In the rows, zero is written as 128.
These are runs of 7 systems, one row a step. Runs of the same system follow the same rule from any start.
sesib, trace 1 (11 x 20):
[[158 124 144 165 135  91 149 135  99 155 163 106 137 136 125 184 159 169
  175 145]
 [121 169 159 111 161 141 178  89 119 155 156  79 137  96 122 146 120 137
  165 114]
 [ 99 172 125  99 160 129 143  65 182 133 116 127 116 125 133 149  82  98
  107 153]
 [120 106 159 114 143 114 105 141 139  95 104 182 111 130 103 175  85  87
   88 146]
 [150  52 147 169 151 130  96 167 158 101 124 152 157  90 117 150 152 139
  137 130]
 [ 97  79 134 125 108 141 152 142 138 162 118  90 142 103 145 133 214 134
  173 123]
 [114 194 132  80  94 154 131  97 134 156 104 103 124 100 122  84 161  86
  153  84]
 [ 76 205  94 129 104  98  90 117 147  88 110 166 111 146 130  94  95 108
  104 122]
 [130  90 131 161 100 100 135 180  89  56 101 167 114 151 104 120  74 166
   96 131]
 [192  28 117 157 121 129 142 111 115 106 162 115 154 129 141 112 146 201
  153 125]
 [110 104 143  79 124 163 140  84 106 193 176  55 132 176 177 131 168 131
  156 115]]
bizu, trace 2, 11 rows:
[[ 82 147  89 117 124 125 120  99 101 164 145 138  36 158 106 118 162 165
   88 121]
 [151 142 141 152 136 168  91  74 112  91  99 200 128 161 140  60 103 143
  117 111]
 [127  77 104 146  98  88 112 148 155  83 133 142 204 174 191 134 109 128
  153 169]
 [114  82 188 103 126 134 125 178  99 112 129  78 158 119 106 215  90 151
  138  92]
 [139 133  77 103 180 181 132 114 177 189 148  67 138  52 107 131 143 149
  104 112]
 [ 90 172 100  92 142 156 186 146  56 194 133 157  88 161 147  80 147  93
   98 158]
 [221 160 178 189 124 134 120 142 129  99  83 166 115 139 121  65 122  57
  127 150]
 [152 114  96 184  72  13 126 156 145 111 136 147 137 137 126 185 174 153
  173 175]
 [ 89 142 202 127 122 121 126  85  86 100 141 101 110  99  77 180 129 211
  189  44]
 [ 97 138  75  96 154 167 109   4 213 143 164  68 131 120 169  82 122 149
  121 115]
 [ 58 115 134  54 137 142 128 129  76 126 148 173  97 237 175 124  58  71
   54 161]]
dufu, trace 3 (11 x 20):
[[121 137 159 113  74 116 118  79 125 106 116 105 120 213 169 108 114 110
  146 131]
 [164 168 137  98 129 121  68 106 138 112 149 134 162 147 124 173  56 104
  116 107]
 [ 93 121  84 133 162 118 124 165 134 110 155 129 179  88 120 172  78 187
  117 121]
 [111  56 123 110 145 187 184 169 110 136 117  92 147  98 134 102 128 154
  113 126]
 [140  83 112 115 127 153 116 122 155 172 154  99 113 144 169  87 199  79
  122 150]
 [104 178 152 136 118 110  73 161 122 173 121 133  85 173 126 162 171  68
  119 139]
 [173 228 113 152 124 109 136 147  94 162  97 172 144  99  83 155 130 135
  145 127]
 [143 122 123 157 111  65 215 110  84  95 152 138 124 108 110 130 122 196
  174 145]
 [159  75 207 133 147 154 169  55 132  79 141  80  93 132 126  98  95 140
  137 114]
 [105 108 122 123 168 161  53  27 208 117 136 136 114 168 159 128 110 129
   96 130]
 [ 35 141 111  75 143 152  86 160 129 123  82 197 155 154 139 173  70  97
   77 131]]
zim, trace 4 (11 x 20):
[[149 139 105 114 116 153 143 130  59 138 129 166  98 116  91  88 137 168
  114  90]
 [102 127 113 166 159 131 143 124 149 115 168 123 138 131 181  54 144 116
  143 153]
 [151 110 160 149 103 114 131 158 107 132 107 104 116 203 143 163 118 126
  119 161]
 [205 146 130 140 145 126  94  96 120 129 163 150 149 106  99 146 113 152
  143 101]
 [ 49 153 104 127 157 117 152 134 123 142 161 100 136 119 143 151 116 165
  136 132]
 [157 120 167 107 140 171 190 131 108 141  84 110 121 119 118 112 111  97
  114 144]
 [143 104  92 107 149 113  93  90 173 129 167 161 140 138 151 138 119  96
  106 157]
 [ 79 137 172 140 137 122 104 183  96 137 108 149 109 132 101 176 145 123
  129 118]
 [175 148 111 152 132 143 140 103 178 136  90 119 155  65 112 105 152 133
  153 129]
 [ 70 132  88  77  81  86 148 111 109 149 141 124 112 172 153 140 149 130
  135 147]
 [162 132 208 129 124 144 128 119 110  92 126 124  98 111 101  91 126  79
  138  92]]
bizu, trace 5 (11 x 20):
[[123 156 174 124 132 127 122 123 122  95 130 149 115 119 124 102 110  73
  136 114]
 [117 107 108 149 110  87 115 135 185 107 115 118 114 124 131 137 140 119
  118 158]
 [ 99 101 143  99 106 123 125 127  93 116 121 152 105 123  96 160 135 157
  129  96]
 [124 122 113 126 144 168  96 104 164 122 137 120 150  94 136  85 141 137
  135  91]
 [ 82 131  98  98 101 128 132 152 109 152 122 118 132 183 168 122 127 111
  114 148]
 [180 136 156 129 123 147 104 157 117 102 102 130 135 122  96 127  83 105
  102 110]
 [141 112  64 157 127  89 143 165 146 138 147 122 147  94 124 131 149 158
  131 156]
 [108 131 174 128 121 146 169 134  55 141 125 114 103 135 111 126 147 163
  155  99]
 [186 150 114 140 136 153  99  63 178 148 142  98 133 131 145  91 145 114
  138 123]
 [ 92 160 114 112 115  81 124 137  92 138 159 152 114 202 155 159 105 114
  114 163]
 [159 130 179 169 160 142 118 124 149  65  92 144 138  98  95 136  63 145
  115 115]]
mufuz, trace 6:
[[138 139 137 156 134 122  97 107 133 110 117 161 147 137 122 154 118 163
  143 120]
 [129 131 143 116 116 137 152 111 109 129 105 124 170 141 140 155 109 156
  157 127]
 [129 121 131  79 121 142 150 114 120 140 146  82 143 137 143 130 102 110
  126 122]
 [ 98 133 117 106 155 145 117 148 136 139 153 100 107 123 127 123 107 103
   86 124]
 [122 116 106 154 162 146 121 166 145 131 113 151 118  97 112 112 134 124
   92 147]
 [132  90  99 154 120 110 133 147 132 130 121 167 143 116 139 116 174 144
  143 151]
 [140 112 149 137  91 101 136 125 102 134 140 126 121 139 133 127 188 123
  177 121]
 [146 182 154 125 104 110 114  87 128 140 139  99 100 138 114 130 144 113
  154 103]
 [123 197 137 127 131 117 122  94 126 110 111 141 105 142 110 137  73 131
  110 119]
 [129 112 137 127 154 138 146 112 134  81 111 150 157 122 127 137  50 155
  110 136]
 [108  47 125 106 138 155 134 133 142 117 119 104 172 139 157 158 102 154
  119 136]]
feb, trace 7 (11 x 20):
[[126 127 138 143 166 137 150 126 125 132 155 117 108 144 146 109 108 115
  109 157]
 [163 119 148 150 146 120 136 134 113 135 121 147 114 143 114 161 120 133
  117 157]
 [149 117 122 128 150 121 126 110 131 141 144 157 138  94 108 155 147 139
  144 127]
 [ 86 131 140 110 139 127 151 112 136 144 133 120 114 104 124 140 152 125
  146 124]
 [136 150 149 112 115 137 146 113 136 137 105 112 106 128 125 113 136  84
  127 132]
 [136 150 127 134 118  96 107 126 145 106 128 151 118 139 128 128 116  96
  120 141]
 [115 122 143 146 121 118 115 133 127  91 106 160 134 116 112 135 124 151
  139 113]
 [128  96 117 115 108 137 131 102 144 121 112 118 152 117 136 123 143 153
  152 117]
 [ 99 132 127  89 107 132 118 121 121 142 142  97 131 158 148 131 130 116
  133 113]
 [137 161 131 132 137 151 108 154 129 131 122 114 141 137 138 111 102  94
  107 124]
 [128 131  90 154 132 110 131 159 132 115 116 151 137 130 129 126 105 144
  107 157]]
feb, trace 8:
[[121 142 110 138 137 137 137 144 137 125 103 149  98 117 120  78 130 101
   95 146]
 [134 103 136 165 114  99 138 137 113  99 127 169 108 149 137 105 146 129
  136 152]
 [147 100 163 155 115 117 110 114 125 113 137 125 143 127 123 148 154 158
  172 107]
 [120 152 120 110 124 133 107  87 152 150 138  81 141 126 132 150 134 154
  151 102]
 [105 185 117  86 127 149 138 108 114 142 120 110 118 142 126 112  86 117
  106 114]
 [143 130 121 126 143 131 148 140 127  97 121 159 142 136 138 102  68  98
   95 157]
 [129  58 128 140 132 108 129 165 124 100 119 167 143 132 123 166 120 141
  119 155]
 [130  71 132 120 126 152 109 144 129 155 126 123 144  96 118 156 190 146
  145 106]
 [ 93 162 109 121 129 141 117 126 145 183 147  84 114 129 150 110 189 108
  143 121]
 [132 214 140 156 116 115 145 152 101 132 122 111  91 152 129  83 117  93
  122 135]
 [183 143 123 182 122  80 143 125 133  68 134 152 122 119 107 104  82 144
  124 145]]
zim, trace 9:
[[110 119 140 118 138 125 131 106 145 139 102 125 137 154 137 191 104 141
  126 153]
 [136 132 154  91 143 156 126 107 117 138 115 154 156  95 110 156 119 117
  144 101]
 [ 81 127 102  98 139 129 125 135 169 137 134 114 149  94 138 135 134 104
  124 129]
 [121 120 133 100 102 133 135 161 117 138  86 131 103 123 104 131 141  91
  104 127]
 [149 124 103 138 119 115 103 118 159 116 129 165 118 100 114  97 162 108
  129 123]
 [ 81 130 129 150  95  93 120 145 121 121 118 127 103 151 134 128 167 145
  145 130]
 [175 135 160 150 103 136 138 101 121 111 105 108 124 129 118  96 140 143
  158 106]
 [112 127 100 114 110 107 114  87 135 110 169 101 136 162 156 123 102 156
  131 120]
 [116 122 172 120 132 152 137 152  80 100 126 113 128 142 118 126  79 139
  115 102]
 [155  99  91 134 164 156 120 128 162 117 138 129 175 104 141 113  92 145
  105 139]
 [ 94 102 106 111 136 136 132 187  84 168 132 144 135 150 138 161 141 134
  108 147]]
dufu, trace 10 (11 x 20):
[[187 114  95 107  88 105 177 126 118 134 119  99 113 113  94 136 116 145
  112 141]
 [154  85 148 150 158 111 119 117 112 109 194 137  83 121 110 110 142 134
  119 124]
 [100 140 165 182 161 164  97 109 150 124  96 133 113 149 144 111 138 144
  129 129]
 [117 146 109  95 100 141 123  89 128 141  79 170 157 160 149 140 120 136
  135 135]
 [118 134 127  79 113  94 149 143 111 105 158 145 165 111 135 145  93  88
  144 124]
 [135 112 131 139 139 119 136 160 167 110 143  67 141  75 112 142 114 125
  127 122]
 [125  85 104 129 128 151 113 127 136 149 128  97  80 124 107 120 165 166
   94 116]
 [114 142 127 134 142 157 109 133  94 154 134 170  98 159 143  79 160 105
  110 129]
 [135 178 136 162 111 102 128 148 123 129 101 158 157 160 155 129 130  99
  156 161]
 [163 134 146 120  90  89 149 126 110 112 115 119 157 121 104 185 111 148
  168 122]
 [134 110 142 116 146 128 142  80 126 110 182  92 120  87 105 128 117 167
  147  90]]
mufuz, trace 11, 11 rows:
[[ 99 123 148 155 135 133 100 159 126 113  98 157 130 128 117 148 131 139
  124 121]
 [166 116 116 125 109 137 135 123 135 130  96 137 168 107 125 125 142 141
  151 122]
 [ 99 133 112  97  91 114 135 124 102 132 149 114 132 158 150 119 135 130
  140 116]
 [142 146 163 132 137 143 131 139 115 122 141  98  98 120 109 106 116 102
  117 108]
 [129 145  91 148 141 122 100 111 169 121 120 128 122 132 126 123 108 147
   99 140]
 [125 102 133 144 135 132 138 153  86 118 114 175 134 143 127 141 119 157
  122 141]
 [158  99 135 128 134 142 140 107 143 132 145 100 165 112 146 124 148 134
  163 122]
 [ 94 149 122 109 108 117 123 135 115 163 140  95 108 169 144 149 145 117
  125 135]
 [164 163 145 128 156 142 131 136 114 135 137 144 105  94  92 114 116  93
  109 120]
 [ 95 140  83 152 139 101 127 109 170 103 132 145 141 112 140 120 114 156
  123 149]
 [128  75 166 135 113 116 162 154  89 108 100 153 120 143 118 150 135 144
  137 143]]
mam, trace 12:
[[123  87 194 141 112 139 123 123 115  95 127 109 132 192 178  98 129 101
  151 134]
 [178 113 149 139 115 138  67 124 148  99 121  97 177 151 132 166  82 150
  130 105]
 [106 144  88 104 110 122 103 165  81 132 137 135 156 132 106 165  94 181
  114  89]
 [115 136  93 111 140 169 178 177  94 157 132 104 147  91 131  77 131 132
  120 124]
 [135  82  96 144 142 124 158 148 157 161 139  88 112 145 151 121 152 119
  101 187]
 [176 132 171 165 162 123 107 138 111 156 139 149  88 155 113 163 142 100
  114 157]
 [153 199 123 185 153 117 103  92 144 137 128 156 141 116 123 128 137 155
  157 125]
 [ 92 176 128 115  97  82 184  90 105 118 125 121 115 137 126 136 116 154
  161 130]
 [144 109 146  74 136 135 172  77 134 102 163 108 133  96 126 103  90  96
  134 112]
 [ 65  73 124 106 163 136  91 114 177 104 152 127 124 122 137 157 110 129
  101 125]
 [100 112 167 115 142 188 111 159 114 137  57 163 130 124 110 151 132 118
  110 115]]
mam, trace 13 (11 x 20):
[[ 99 185 150 111 141 121 103 115 154 156 138 101 180  95 133 188 141 113
  183 101]
 [101 187  89  70 102 108 148 126 156 142  92 113 121  91  95 153 101  93
   99 128]
 [117 109  93 107 137 110 161 147 133 104 130 190 103  86 115  82 126  79
   88 156]
 [108  61 164 186 142 118 129 141 151  92 122 148  94 109 131  97 188 122
  143 143]
 [161 104 176 148  92 138  83  83 138 135  93 118 107 159 118 148 182 144
  160 103]
 [140 186 116  93  82 127  65  91 117 137 138 126 158 174 143 131 120 116
  149  90]
 [ 91 183 108 110 100 109 134 164 119  82 134 105 152 134 142  94  53 109
  111 112]
 [135  66 107 132 130 130 178 163 126  75 121 116 123  98 110  96  77 163
   87 138]
 [132  23 134 137 157 158 125 138 104 145 156 138 110 125 125 139 175 179
  122 126]
 [127 136 157 135 149 183  80 126 119 207 122 101 142 162 153 154 187 122
  150 117]
 [151 226 100 127 112 121 104 136 146 174  93 116 161 172 152 154 106  93
  121 159]]
sesib, trace 14 (11 x 20):
[[181 118  69 116  91 131 148 114 117 110 137 105 198 149 165  86  82 172
  139 127]
 [125  98  89  68 111 108 140 124  93 149 213  83 116 182 158 130 101 121
  104 137]
 [174 143 118 112 175 186  90 141 115 168 168  91 101 129 104 118  92 119
   62 103]
 [126 149  74 164 183 142 103 148 137 197 122 173 118 148 134 151 148 148
   85 181]
 [160 148 164 155 149 124 182 194  64 165 108 174 124 119 109 140 155  89
  140 167]
 [182 170 138 199 139  73 154 115 166 120 158 108 131  76 120 111 165 115
  184 152]
 [ 59 157 174 130 109  74 176  84 124 121 133  82  59 137 109 164 145 147
  162 127]
 [140 159 181 111 144 162 125  35 143  84  90 141 120 100  88 134  60 155
  131  81]
 [ 74  78 127 120 145 119  98  84 177  82 115 179 173 181 183 168  83 141
  125 167]
 [155  28 178  76 110 159 123 200 110 109 112 103 181 132 130 175  98  86
  120 114]
 [147  87  53 109 137 149  64 143 202 172 176  86 186  63 139 126 188 118
  137 104]]

Which system made each of these runs?
trace 15 (2 x 20):
[[155  95 121 131 133 148 100 144 108  91 148 175 148 102 120  83 119 133
  123  95]
 [ 78 104 135 157 110 124 105 153 146  97 123 105 156 145 168 101 149 146
  156 121]]
 -> dufu
trace 16, 2 rows:
[[134 103 140  84 147 167 136  59  93 142 140 162 134 141 132 136 119 156
  134 107]
 [ 69 132 134 100 151 151 111 129 146 137 142 119 191 131 176 144 117 111
  150 124]]
 -> mam
trace 17 (2 x 20):
[[116  85 114 145 166 114 125 159 154 122 186 121 147  98 152 114 146 106
  130 148]
 [117 115 140 121 115 145 148 153 136 165 106  75  77 113 109 123 171 105
  111 130]]
 -> sesib
trace 18 (2 x 20):
[[147 174 113 106 124 130  93  70 133 102 169  85 126 104  93 131  73 177
  127  57]
 [ 75 120  80 133 166 145 130 122 121 101 168 117 117 153 148  93  54 190
   71 130]]
 -> dufu
trace 19:
[[106 174 145 128 143 146  95 110 128 123 125 139 138 128 127 131 106 131
  133  98]
 [123 147 109 126 131 138 158 114 145 116  95 137 159 126 146 115  90 135
  127 149]]
 -> feb
trace 20 (2 x 20):
[[185 102  96 169 127 147 147 128 144 192 104 100 156 130 143 135 198 175
  156 164]
 [115 182 108 103 109  86 137 132  70 178 207 107  97 134 118 139 167 130
  152 104]]
 -> feb
trace 21 (2 x 20):
[[106 190 134 136 120 140 107 147 144 129  93 123 148 112 130 108 126 104
  140 109]
 [130 149  89 138  88  99 151 144 137  98 102 127 134 126 134  95 110 135
  125 142]]
 -> feb
trace 22:
[[141  82 165 154 121 153 112 164  80 112  68 182 138 188 128 156 107 155
  109 142]
 [194 105 116 111 126 164 103 103 143 144 156 101 219 108 160 124 133 140
  171  99]]
 -> mufuz
trace 23:
[[170  95  87 145  86 100 125 152 126  86 139 133 146 130 132  85 115 144
  121 128]
 [123  85 147 147 116 117 122 160  83 112 175  96  96 145 114 119 143 162
  129  99]]
 -> mam
trace 24 (2 x 20):
[[113 146  95 126 142 153 150 146 167 163  89 101 129 117 138 109 130 115
   95 161]
 [150 146 113 108 105 102 131 135 112 143 115 182 101 122 101 132 149  84
  114 143]]
 -> sesib
trace 25:
[[147  90 124 120  44 121 114 172 103  93  95 111 134 177 140  92 121 124
  121 114]
 [184 101 107 139  97 118  69 167 121 112 158  87 146 127 106 144 117 164
  122  89]]
 -> bizu
trace 26 (2 x 20):
[[186 141 127 128 106 128 125 129 119 158 137 128 163 142 156 109 162  87
  166 140]
 [129 160 125 127 111  69 109 137 128 130 185  92 111 140 121 159 125 105
  135 128]]
 -> zim
trace 27, 2 rows:
[[126 145  98 114 128 105  90 154 159 138 126 125 141 125 117 179 103 112
  102 138]
 [109 101 115 124 152 127 143 182 109 131 138 157 126  79  95 145 136 133
  112 125]]
 -> sesib
trace 28, 2 rows:
[[115 145  92  75 107 129 104  90 134 145 125 131 141 147 130 153 113 142
  119 112]
 [102 144 112 103 147 119 142 164 102 121 165 136 138 112 126 126  90 104
  107 129]]
 -> dufu
trace 29 (2 x 20):
[[ 64 136 113  97 122  90 142 149 102 107 199 122 112 130 145 102 113 102
  122 122]
 [130 102 167 164 140 161 112 138 148  96  83 100  83 137 111 104 110 137
   88 123]]
 -> bizu
trace 30, 2 rows:
[[145 138 153 178 167 128 140 126 136 113 130 131 145 116 137 121 112 137
  143 146]
 [138 109 114 132 113 101 140 117 139 136 122 115 144 151 140 175 119 150
  132 159]]
 -> mufuz
trace 31, 2 rows:
[[114 122  79  97 118 127 142 108 136 123 123 114  95 114  99 134  96 168
   83 118]
 [124  92 137  97 149 175 135 103 101 123 139 155 102 142 136  83 117 115
   98 121]]
 -> feb
